In the data rows, 50 means zero.
Some points:
array([43, 64, 8, 50, 55, 44, 56, 47, 53, 51, 67, 68, 47, 26, 55, 57, 57,
       28, 38, 34, 71, 39, 30, 36, 60, 48, 49, 73, 80, 54, 63, 49, 47, 39,
       51, 63, 54])
array([82, 76, 36, 24, 46, 51, 69, 42, 29, 53, 53, 48, 51, 49, 36, 58, 42,
       23, 68, 50, 41, 58, 43, 67, 56, 54, 64, 57, 26, 40, 43, 65, 36, 51,
       43, 51, 57])
array([33, 69, 56, 35, 7, 33, 50, 48, 58, 43, 50, 53, 61, 63, 34, 48, 56,
       49, 49, 52, 62, 54, 50, 33, 32, 42, 36, 38, 40, 74, 63, 28, 27, 54,
       51, 33, 60])
array([45, 44, 44, 53, 38, 43, 60, 67, 70, 73, 41, 31, 42, 50, 29, 19, 55,
       41, 69, 75, 50, 47, 45, 58, 66, 30, 43, 60, 55, 50, 53, 39, 77, 37,
       58, 50, 63])
array([58, 46, 48, 65, 42, 43, 39, 63, 85, 53, 45, 63, 59, 33, 60, 65, 45,
       51, 58, 72, 32, 63, 38, 39, 25, 64, 54, 40, 50, 52, 37, 58, 48, 63,
       46, 56, 85])
array([40, 25, 52, 31, 40, 20, 39, 45, 71, 42, 78, 46, 28, 59, 39, 63, 35,
       46, 69, 61, 50, 37, 48, 54, 58, 59, 66, 34, 56, 36, 57, 50, 45, 60,
       54, 54, 28])
array([40, 48, 53, 41, 61, 56, 37, 49, 37, 22, 43, 42, 36, 60, 39, 51, 69,
       35, 59, 56, 76, 82, 40, 47, 36, 55, 38, 56, 56, 56, 27, 72, 59, 27,
       37, 59, 54])
array([54, 56, 47, 54, 61, 45, 44, 30, 37, 42, 66, 76, 55, 39, 45, 35, 72,
       32, 51, 38, 28, 63, 68, 46, 44, 21, 30, 29, 53, 46, 44, 50, 64, 64,
       73, 44, 41])
array([47, 63, 40, 80, 54, 49, 11, 72, 35, 56, 64, 61, 60, 64, 24, 56, 53,
       57, 40, 40, 41, 40, 51, 41, 69, 51, 55, 50, 26, 36, 43, 50, 36, 24,
       39, 53, 51])
array([46, 52, 46, 64, 49, 31, 74, 37, 55, 54, 64, 44, 63, 45, 60, 52, 58,
       67, 52, 42, 40, 61, 39, 69, 59, 57, 25, 31, 44, 49, 30, 47, 46, 26,
       24, 43, 21])
array([49, 52, 62, 59, 62, 56, 44, 35, 28, 36, 48, 51, 34, 46, 38, 54, 27,
       50, 48, 64, 17, 28, 30, 58, 61, 65, 29, 45, 65, 70, 68, 41, 68, 57,
       35, 40, 71])
array([40, 78, 55, 24, 37, 74, 35, 56, 66, 49, 34, 70, 63, 49, 54, 54, 68,
       57, 53, 46, 47, 50, 53, 66, 79, 74, 37, 48, 53, 23, 41, 44, 67, 71,
       43, 57, 40])
array([38, 31, 70, 57, 40, 70, 57, 30, 48, 65, 47, 45, 37, 43, 54, 55, 69,
       43, 58, 38, 41, 63, 55, 27, 57, 87, 67, 50, 42, 52, 81, 48, 45, 35,
       56, 56, 52])
array([25, 33, 33, 55, 21, 71, 49, 36, 27, 54, 47, 43, 73, 66, 60, 45, 35,
       53, 68, 60, 45, 38, 69, 54, 50, 49, 57, 52, 74, 56, 40, 62, 45, 60,
       57, 59, 60])
array([66, 48, 37, 32, 63, 66, 65, 62, 54, 72, 65, 64, 51, 96, 59, 52, 50,
       65, 48, 26, 40, 56, 32, 26, 41, 35, 46, 47, 58, 63, 49, 59, 62, 59,
       38, 60, 46])
array([48, 24, 43, 36, 80, 32, 54, 29, 56, 42, 31, 46, 74, 69, 48, 58, 69,
       50, 30, 68, 40, 44, 46, 52, 59, 49, 43, 74, 45, 45, 46, 37, 20, 54,
       62, 70, 56])
array([62, 45, 48, 34, 45, 54, 27, 48, 53, 60, 28, 43, 52, 45, 61, 52, 75,
       60, 61, 46, 41, 15, 30, 66, 31, 45, 65, 41, 61, 68, 64, 54, 42, 31,
       51, 24, 40])
array([61, 50, 28, 61, 63, 70, 67, 59, 57, 11, 38, 38, 49, 56, 52, 77, 48,
       65, 67, 33, 64, 50, 59, 50, 60, 53, 47, 51, 43, 54, 39, 32, 59, 47,
       71, 30, 50])
array([83, 41, 61, 61, 45, 43, 61, 60, 51, 38, 26, 51, 61, 49, 25, 36, 52,
       58, 43, 52, 70, 53, 63, 48, 66, 54, 52, 31, 75, 52, 82, 70, 44, 65,
       32, 56, 50])
array([51, 88, 52, 45, 73, 58, 47, 48, 41, 71, 47, 34, 41, 36, 52, 48, 40,
       72, 63, 79, 61, 57, 56, 21, 42, 55, 56, 29, 66, 39, 46, 28, 41, 47,
       54, 51, 40])
array([33, 47, 46, 71, 68, 55, 49, 54, 39, 55, 64, 35, 62, 51, 64, 67, 75,
       48, 50, 65, 71, 62, 39, 53, 53, 37, 58, 49, 33, 47, 66, 61, 64, 85,
       36, 33, 36])
array([60, 59, 72, 49, 35, 24, 65, 54, 26, 47, 57, 60, 46, 50, 65, 76, 74,
       69, 39, 47, 55, 44, 53, 51, 58, 40, 78, 57, 59, 46, 31, 37, 77, 45,
       55, 65, 66])
array([57, 52, 51, 62, 60, 69, 64, 55, 56, 58, 51, 64, 42, 53, 57, 52, 46,
       14, 24, 62, 66, 32, 53, 52, 53, 59, 55, 37, 25, 75, 29, 40, 54, 56,
       49, 64, 29])
array([59, 62, 32, 53, 39, 44, 48, 36, 58, 56, 49, 23, 6, 49, 50, 51, 60,
       61, 23, 42, 44, 48, 64, 46, 51, 49, 42, 73, 41, 48, 33, 72, 51, 68,
       42, 34, 51])
array([59, 57, 82, 70, 35, 60, 49, 51, 51, 33, 56, 40, 57, 54, 51, 27, 38,
       48, 39, 49, 38, 56, 12, 45, 44, 55, 66, 71, 67, 41, 41, 40, 34, 60,
       71, 43, 35])
array([59, 28, 37, 30, 38, 49, 44, 52, 32, 56, 59, 83, 56, 46, 60, 30, 30,
       61, 43, 75, 71, 65, 52, 42, 51, 71, 53, 56, 42, 37, 50, 45, 62, 39,
       45, 10, 47])
array([37, 34, 58, 56, 55, 59, 78, 61, 50, 37, 33, 57, 43, 49, 46, 57, 54,
       33, 50, 42, 34, 29, 61, 39, 19, 27, 45, 62, 50, 8, 48, 37, 37, 41,
       18, 41, 47])
array([46, 56, 58, 65, 55, 63, 67, 37, 65, 34, 68, 70, 42, 48, 54, 50, 40,
       76, 55, 75, 51, 51, 61, 71, 44, 19, 60, 60, 34, 64, 78, 73, 37, 25,
       57, 65, 53])
array([30, 54, 49, 29, 55, 52, 62, 76, 56, 43, 55, 34, 72, 36, 35, 49, 39,
       51, 20, 45, 29, 58, 62, 60, 30, 65, 63, 56, 57, 58, 69, 66, 69, 46,
       70, 45, 42])
array([38, 23, 46, 43, 44, 67, 48, 73, 41, 69, 37, 51, 24, 26, 36, 53, 40,
       60, 39, 45, 43, 74, 43, 73, 52, 35, 45, 37, 60, 57, 45, 35, 26, 59,
       60, 60, 47])
array([51, 45, 53, 52, 37, 29, 47, 70, 33, 41, 31, 41, 44, 58, 81, 61, 41,
       39, 49, 48, 49, 37, 38, 41, 43, 41, 12, 42, 27, 37, 68, 71, 51, 47,
       73, 78, 46])
array([41, 46, 59, 57, 64, 50, 53, 15, 57, 66, 48, 53, 54, 46, 29, 41, 29,
       62, 36, 30, 80, 41, 31, 50, 39, 43, 61, 26, 30, 32, 37, 66, 64, 47,
       67, 47, 76])
array([56, 59, 78, 63, 56, 38, 36, 58, 65, 81, 44, 57, 54, 77, 58, 77, 41,
       24, 56, 47, 55, 63, 76, 73, 48, 59, 32, 75, 73, 49, 58, 45, 50, 49,
       55, 35, 45])
array([50, 62, 34, 57, 62, 40, 48, 49, 46, 37, 46, 41, 41, 71, 83, 21, 49,
       37, 43, 32, 48, 63, 62, 76, 58, 55, 69, 32, 47, 42, 53, 35, 42, 45,
       44, 53, 73])
array([61, 36, 78, 34, 54, 67, 47, 63, 60, 57, 85, 30, 63, 27, 62, 45, 47,
       45, 54, 46, 55, 34, 65, 45, 65, 46, 32, 43, 54, 56, 42, 53, 30, 48,
       48, 45, 74])
array([42, 54, 54, 39, 51, 39, 28, 39, 59, 44, 24, 43, 55, 36, 64, 42, 18,
       47, 50, 43, 47, 58, 58, 22, 72, 31, 73, 47, 53, 71, 38, 56, 63, 46,
       31, 41, 30])
array([36, 49, 59, 56, 66, 33, 56, 64, 47, 54, 47, 65, 45, 41, 40, 23, 54,
       64, 87, 40, 47, 33, 57, 47, 48, 70, 53, 70, 42, 69, 44, 60, 41, 73,
       64, 51, 44])
array([76, 45, 35, 50, 45, 53, 26, 32, 46, 48, 63, 37, 57, 39, 45, 42, 48,
       57, 54, 37, 59, 53, 66, 58, 22, 49, 42, 71, 37, 46, 55, 25, 70, 53,
       41, 82, 40])
Along one direction, these points spread out more than along any other. How many in every 100 of the points above lie lower along it than each point below? Round to a whole number. More than half of the points above lie lower than the first one.
array([25, 33, 33, 55, 21, 71, 49, 36, 27, 54, 47, 43, 73, 66, 60, 45, 35,
       53, 68, 60, 45, 38, 69, 54, 50, 49, 57, 52, 74, 56, 40, 62, 45, 60,
       57, 59, 60]) 21
array([42, 54, 54, 39, 51, 39, 28, 39, 59, 44, 24, 43, 55, 36, 64, 42, 18,
       47, 50, 43, 47, 58, 58, 22, 72, 31, 73, 47, 53, 71, 38, 56, 63, 46,
       31, 41, 30]) 39
array([60, 59, 72, 49, 35, 24, 65, 54, 26, 47, 57, 60, 46, 50, 65, 76, 74,
       69, 39, 47, 55, 44, 53, 51, 58, 40, 78, 57, 59, 46, 31, 37, 77, 45,
       55, 65, 66]) 95
array([40, 78, 55, 24, 37, 74, 35, 56, 66, 49, 34, 70, 63, 49, 54, 54, 68,
       57, 53, 46, 47, 50, 53, 66, 79, 74, 37, 48, 53, 23, 41, 44, 67, 71,
       43, 57, 40]) 50
array([30, 54, 49, 29, 55, 52, 62, 76, 56, 43, 55, 34, 72, 36, 35, 49, 39,
       51, 20, 45, 29, 58, 62, 60, 30, 65, 63, 56, 57, 58, 69, 66, 69, 46,
       70, 45, 42]) 13
array([33, 69, 56, 35, 7, 33, 50, 48, 58, 43, 50, 53, 61, 63, 34, 48, 56,
       49, 49, 52, 62, 54, 50, 33, 32, 42, 36, 38, 40, 74, 63, 28, 27, 54,
       51, 33, 60]) 29
array([83, 41, 61, 61, 45, 43, 61, 60, 51, 38, 26, 51, 61, 49, 25, 36, 52,
       58, 43, 52, 70, 53, 63, 48, 66, 54, 52, 31, 75, 52, 82, 70, 44, 65,
       32, 56, 50]) 16
array([40, 48, 53, 41, 61, 56, 37, 49, 37, 22, 43, 42, 36, 60, 39, 51, 69,
       35, 59, 56, 76, 82, 40, 47, 36, 55, 38, 56, 56, 56, 27, 72, 59, 27,
       37, 59, 54]) 97
array([37, 34, 58, 56, 55, 59, 78, 61, 50, 37, 33, 57, 43, 49, 46, 57, 54,
       33, 50, 42, 34, 29, 61, 39, 19, 27, 45, 62, 50, 8, 48, 37, 37, 41,
       18, 41, 47]) 61
array([56, 59, 78, 63, 56, 38, 36, 58, 65, 81, 44, 57, 54, 77, 58, 77, 41,
       24, 56, 47, 55, 63, 76, 73, 48, 59, 32, 75, 73, 49, 58, 45, 50, 49,
       55, 35, 45]) 45
array([46, 52, 46, 64, 49, 31, 74, 37, 55, 54, 64, 44, 63, 45, 60, 52, 58,
       67, 52, 42, 40, 61, 39, 69, 59, 57, 25, 31, 44, 49, 30, 47, 46, 26,
       24, 43, 21]) 76
